(in the rows, 128 means zero)
A single turn carries every row of the set below to another of its rows. Some are shown first; where does it send the rows asked next?
J_34: [133 153 108 148 118 107 132 105 142  95 151  86]
J_95: [137 155 117 131 129 122 156 121 155 171 159 134]
J_545: [106 156 146 106 102 128 111 101 166 138 104 164]
J_515: [139 153 125 110 121 126 148  86  99 132 145 165]
J_742: [129 156 150 127 156 142 128  95 159 101  96 135]
J_597: [126 156 129 114 147 141 174 113 113 118 141 129]
J_151: [114 165 121 151 107 101 106 123  97 100 120 113]
J_431: [139 167 117 114 107  95 125 145 165 127 102 163]
J_225: [106 129 135 100  97 117 116 101 142 141 102 171]
J_483: [119 187 121 121 121 136 128 126 189 110 123 134]
J_844: [123 136  99 139  87  82 125 142 140 108 143 119]
J_758: [147 106 118 146 118  75 121 101 120 117 133 132]
J_439: [123 152 116 160 113 108  81  94 130 135 138 114]
J_979: [121 158 117 122 131 127 163 129 152 156 160 127]
J_889: [144 155 109  99 118 105 127 144 162 149  98 119]
J_216: [148 151 137 106 132 140 120  84 133 121  86 124]
J_293: [134 170 139 128 100 101 157  98 115 153 135 166]
J_242: [116 134 106 145  93  76 130 132 139 112 152 127]
J_892: [116 125 135 157 122 106 128  80 127  95 143 116]
J_787: [ 94 165 123 102 107 153 129 122 157 111 125 122]
J_243: [112 122 137 151 119 113 122  73 129 101 131 113]
J_468: [128 158 110 146 109 114 128 107 146  97 144  85]
J_791: [136 161 126 122 109  94 160 107 127 167 138 152]
J_497: [151 148 123 118 131 143 148 101 103 119 148 156]
J_699: [114 152 136 128 140 139 180 128 126 126 141 127]
J_641: [136  99 120 139 115  81 118 105 124 120 126 136]
J_643: [160 172 137 102 123 132 116 104 143 112  87 136]
J_896: [122 127 105 145 134 117  93 140 114 114 137 116]
J_834: [143 148 134 105 133 117 125 140 167 145  89 131]
J_205: [126 132 139 114 128 116 114 110 145 117  98 185]
J_91: [101 137 134 163 129  93 112 121 128 137 117 106]
J_226: [101 159 134  99 114 150 118 139 153 107 111 152]

J_293 turns into J_497
J_742 turns into J_483
And these:
J_242 turns into J_758
J_787 turns into J_889
J_545 turns into J_643
J_468 turns into J_844
J_979 turns into J_791
J_151 turns into J_896

A single turn carries every row of the set below to another of its rows. Some are shown first; where does it send the rows asked next?
J_328: [ 80 142 131 148 167 117 128 126 134 147 112 106 140 141 128 118  99 129
 134]
J_203: [106 145 139 150 112 105 108 118 108 149 126 155  99 180 126 143 110 116
 117]
J_209: [116 126 130 111  69 104 134 115 103 117 105 127 119 141 149 129 147 143
 160]
J_847: [102 149  96 117 110 125 161 108 157 119 147 146 114 151 146 118 152 103
  99]
J_156: [106 135 149 109 124 151 138 118 143 128 191 173 134 137 144 149 143 138
 138]
J_604: [117 131 142 139 132 107  97 123 114  95  89 121 118 154  98 120 113 142
 128]
J_337: [ 96 184 143 140  98 135 111 147 141 109 151 127 121 159 139 118 158 104
 106]
J_625: [139 123 126 107 139 140 144 127 161 115 162 139 108 150 115 151 180 164
 154]
J_278: [ 98 146  95 136  86 131 117 147 153  99 121 144 115 177 132 131 154 156
 115]
J_560: [111 114 145 117 140  96 124 135 166 140 145 137 113  87 163 136 124 115
 138]
J_911: [ 89 179 147 148 112 121 116 157 147 136 143 114 100 164 144 109 146 138
 104]
J_755: [ 91 132 160 165 141 138 124 118 112 149 102 106 139 154 126 113 114 118
 123]
J_694: [110 137 128 148 136 108 134 104 132  95 108 162 122 148  89 141 168 129
 126]
J_394: [103 143 135 134 121 137 131 111 156 119 209 142 118 142 133 143 125 134
 135]
J_421: [119 138 139 120 128 131 135 168 102 128 128  91 108 117 137 139 104 103
 148]
J_882: [121 119 145 132 155 105 156 144 133 130 127 135 126  94 165 133 140 101
 158]
J_287: [101  99 135 120 102 156 153 164 156  94 110 118 126 142 137 141 165 142
 116]
J_336: [124  88 132 124 127 107 131 133 112 109 119  96 119 101 139 147 151 147
 157]
J_588: [117 103 135 121 156 162 141 140 141 154 159 137 107 109 110 131 155 129
 118]
J_7: [139 114 141 119 143 140  99 150 116 109 143 122 121 165 103 141 156 131
 174]

J_694 turns into J_287
J_421 turns into J_203
J_911 turns into J_394
And these:
J_156 turns into J_882
J_278 turns into J_625

